(in the rows, 128 means zero)
Each path below is one point turned by a fixed rotation once a step. After each direction that follows a path, write how fast that rotation turns it, in degrees per step (0 if it stays still).
Each turn is a multiple of 5 degrees from 10 to 175, or 0.
Each row of a path follows its step; steps can be skipped.
Rotation 1:
step 0: [133 123 135 143 121 139 128 128 130 119 133 126 133 131 133 124 136 134
 127 136 129 128 133 124 137 126 132 123 129 131 131 124 123 133 133 129
 130 128 130 141 120 132 132 124 128 121 110 117]
step 2: [131 138 136 130 131 136 129 116 121 123 131 123 134 136 126 122 132 120
 130 126 129 128 138 121 133 130 134 130 126 127 132 121 134 131 139 121
 144 138 114 133 126 133 127 125 131 120 130 125]
step 5: [119 125 130 118 116 124 131 124 120 122 134 128 122 124 130 133 116 130
 143 124 128 119 127 126 132 121 121 124 123 123 128 117 120 123 124 142
 130 125 130 125 126 132 141 132 130 127 131 137]
step 6: [121 127 132 125 124 132 134 136 129 127 128 128 112 127 136 126 129 131
 122 134 133 127 132 128 130 115 135 134 133 133 121 119 120 142 123 131
 141 138 134 129 128 114 128 126 128 126 132 128]
step 8: [130 131 129 121 135 123 130 130 123 122 122 125 133 122 136 131 127 131
 117 129 140 133 132 118 135 126 132 131 126 119 115 127 120 135 142 131
 127 134 137 130 116 123 122 117 130 123 129 122]
step 9: [130 127 113 125 124 124 131 129 125 121 130 131 122 126 143 137 141 134
 122 128 112 120 122 118 130 131 130 128 125 117 135 132 130 123 127 128
 128 115 125 130 122 127 126 121 125 126 129 122]
step 10: [126 125 124 127 129 125 118 133 129 131 133 134 132 127 134 127 129 130
 120 132 131 133 148 120 127 117 122 123 120 117 136 132 117 132 135 118
 129 127 127 137 126 133 124 130 139 129 132 124]
step 11: [133 119 136 122 125 129 124 127 124 136 132 132 126 135 133 123 133 133
 133 127 114 118 125 127 133 140 117 128 121 125 127 137 118 132 128 128
 131 123 113 131 128 123 137 121 132 126 127 119]
step 12: [130 118 135 134 127 129 126 137 131 125 140 132 128 130 126 135 132 129
 136 137 129 139 136 135 138 118 128 125 116 138 128 128 131 135 134 122
 127 130 121 139 131 132 121 119 127 119 130 128]
step 13: [134 124 134 119 130 132 137 119 125 125 129 125 118 128 118 115 140 117
 134 124 125 127 129 130 133 125 125 132 125 134 128 129 125 126 131 130
 121 112 122 123 124 130 136 117 137 119 122 131]
Speeds:
[129 127 132 127 130 127 129 126 127 133 125 126 127 128 130 125 129 127
 125 127 129 128 130 130 128 127 129 127 128 126 127 127 123 128 127 132
 124 126 130 129 129 126 128 126 128 129 127 128] -> 145
[126 127 126 127 127 131 124 127 130 132 129 126 125 127 129 132 130 128
 130 127 128 126 130 127 126 128 127 127 124 128 128 131 125 128 128 130
 128 131 129 128 129 130 130 132 127 129 128 127] -> 60
[129 125 129 128 131 131 126 127 128 128 129 130 131 133 130 128 127 128
 126 126 129 126 129 129 128 127 126 128 127 129 133 130 129 129 131 126
 127 125 126 130 128 128 127 127 125 126 127 126] -> 35
[129 128 126 129 130 127 128 128 128 128 129 127 133 130 128 128 132 126
 131 130 125 131 130 131 131 130 129 127 129 126 128 129 122 126 128 128
 131 128 125 127 129 129 126 129 128 130 130 127] -> 40
Rotation 2:
step 0: [126 123 136 123 131 123 132 123 124 120 128 116 135 123 112 139 125 124
 128 126 130 119 130 132 128 125 133 136 138 127 134 136 136 126 127 135
 130 130 127 133 124 125 128 131 136 118 128 128]
step 2: [130 129 125 133 136 114 129 127 132 126 126 118 127 131 126 125 125 127
 130 130 134 134 122 132 142 135 125 125 131 127 134 130 121 133 125 131
 122 125 129 132 124 117 137 140 127 111 131 130]
step 3: [133 134 126 124 126 117 127 128 121 120 126 128 125 132 111 133 130 124
 127 128 136 121 116 129 130 131 133 123 143 129 137 122 129 129 131 133
 123 129 124 125 129 124 132 133 137 128 132 116]
step 4: [130 123 130 130 125 117 120 132 132 130 131 123 126 120 113 134 117 130
 120 135 124 125 131 130 132 121 138 127 132 132 135 129 132 121 124 124
 128 131 133 135 124 121 139 127 132 122 127 119]
step 8: [129 124 130 125 128 117 127 132 126 128 124 108 125 124 120 125 123 132
 121 126 138 120 131 126 125 124 127 128 138 129 132 127 136 121 122 137
 132 130 125 128 123 126 128 125 133 113 121 131]
step 9: [137 129 141 130 124 130 129 140 136 130 132 126 127 129 118 121 124 128
 127 119 129 129 122 140 133 121 128 116 138 129 139 126 132 128 124 132
 131 127 130 121 126 130 140 131 133 124 128 134]
step 10: [136 127 124 134 125 123 128 130 131 131 118 119 133 134 126 123 124 129
 128 134 136 134 123 129 143 124 125 128 133 132 129 123 136 138 122 122
 130 127 119 129 123 120 143 135 125 121 132 123]
step 11: [135 130 122 130 135 115 126 130 129 125 122 123 130 128 122 131 139 133
 122 130 134 123 124 129 123 124 134 129 142 133 136 126 136 131 128 140
 132 123 118 118 128 123 136 128 134 130 130 121]
step 12: [137 126 141 136 128 123 129 136 142 129 131 120 132 128 116 124 122 130
 123 135 130 118 124 128 122 125 135 132 135 135 129 127 128 121 128 126
 135 132 124 132 124 121 138 119 129 127 124 127]
step 13: [133 125 138 126 128 127 131 129 129 130 133 114 136 126 124 128 121 125
 135 130 136 130 126 137 129 119 126 121 133 130 129 139 130 144 123 134
 136 120 123 129 128 120 136 124 127 125 132 132]
Speeds:
[127 129 124 128 124 129 127 128 129 127 129 127 130 125 131 128 127 126
 126 129 130 128 128 129 126 130 126 131 130 128 127 128 127 132 125 126
 128 127 127 131 126 123 127 129 129 126 128 131] -> 135
[129 131 128 128 128 123 129 126 130 126 131 130 129 127 127 129 127 128
 131 126 128 127 127 124 126 125 128 128 126 127 125 128 126 128 129 129
 125 126 127 130 128 126 132 126 127 129 131 128] -> 35
[128 129 130 130 128 126 126 130 128 129 127 126 131 129 128 127 127 129
 129 130 127 129 128 132 126 132 126 129 121 127 126 127 129 130 128 129
 128 131 129 131 126 129 131 128 128 127 130 126] -> 135
Rotation 3:
step 0: [125 134 128 121 116 120 119 130 129 123 115 127 115 119 133 115 138 137
 125 132 125 138 131 141 130 128 126 124 130 125 129 132 133 121 134 124
 136 129 123 120 128 121 115 125 122 136 139 132]
step 1: [134 130 133 128 124 128 124 123 128 128 141 131 124 133 138 116 112 120
 122 130 129 132 134 122 130 120 129 141 129 134 127 134 141 126 124 136
 133 131 129 125 129 129 137 146 121 138 138 128]
step 2: [134 134 120 124 137 136 141 121 122 138 112 124 123 129 136 135 115 138
 136 129 134 125 122 121 131 123 133 132 126 135 130 125 117 127 123 128
 131 126 139 127 119 120 140 128 127 137 128 125]
step 4: [125 133 119 119 130 138 118 133 138 117 142 143 120 124 135 130 127 119
 134 126 136 122 126 117 129 128 123 124 118 128 132 126 130 128 133 130
 131 130 120 124 124 128 110 131 130 126 130 136]
step 5: [123 128 126 125 133 133 125 122 132 127 136 126 118 128 120 132 132 136
 128 126 123 131 126 124 147 130 151 130 117 134 130 139 133 114 126 129
 124 117 130 119 130 135 134 123 125 132 130 123]
step 6: [137 118 131 140 116 121 140 121 128 130 120 132 137 129 123 136 116 125
 133 132 130 127 130 132 133 145 127 129 124 130 133 138 127 131 126 130
 118 127 124 129 123 135 129 119 126 137 143 134]
step 7: [112 115 126 132 125 127 123 112 130 129 133 127 131 128 127 119 125 125
 145 135 130 125 133 120 119 136 124 130 130 131 132 112 117 139 129 123
 133 123 132 123 122 136 129 132 138 122 130 125]
step 9: [126 128 138 121 132 133 129 128 130 138 134 142 128 133 116 141 132 121
 124 124 110 126 122 132 119 129 129 114 125 125 121 137 134 135 128 137
 123 125 127 139 124 132 128 116 123 125 129 125]
step 10: [134 124 129 134 128 113 128 130 119 122 140 126 142 130 129 136 136 134
 130 123 111 124 130 119 132 134 124 130 129 120 143 125 124 128 145 133
 128 118 131 123 130 124 127 122 128 121 126 124]
step 12: [138 135 128 134 126 124 115 137 125 134 130 128 127 131 126 131 128 118
 123 145 129 141 144 131 119 126 130 127 135 129 115 126 135 137 121 122
 130 122 130 139 125 133 135 136 127 126 127 120]
Speeds:
[131 129 129 129 129 128 130 132 125 126 127 128 132 128 129 129 127 125
 126 128 129 127 124 128 130 129 125 130 126 131 129 125 126 126 127 131
 126 128 125 129 126 130 125 131 126 129 129 129] -> 160
[128 126 127 127 131 130 125 129 130 128 131 130 126 123 129 129 127 130
 125 128 126 131 129 131 129 127 125 129 129 129 123 128 129 128 126 127
 129 126 126 127 125 130 125 129 127 127 128 127] -> 90
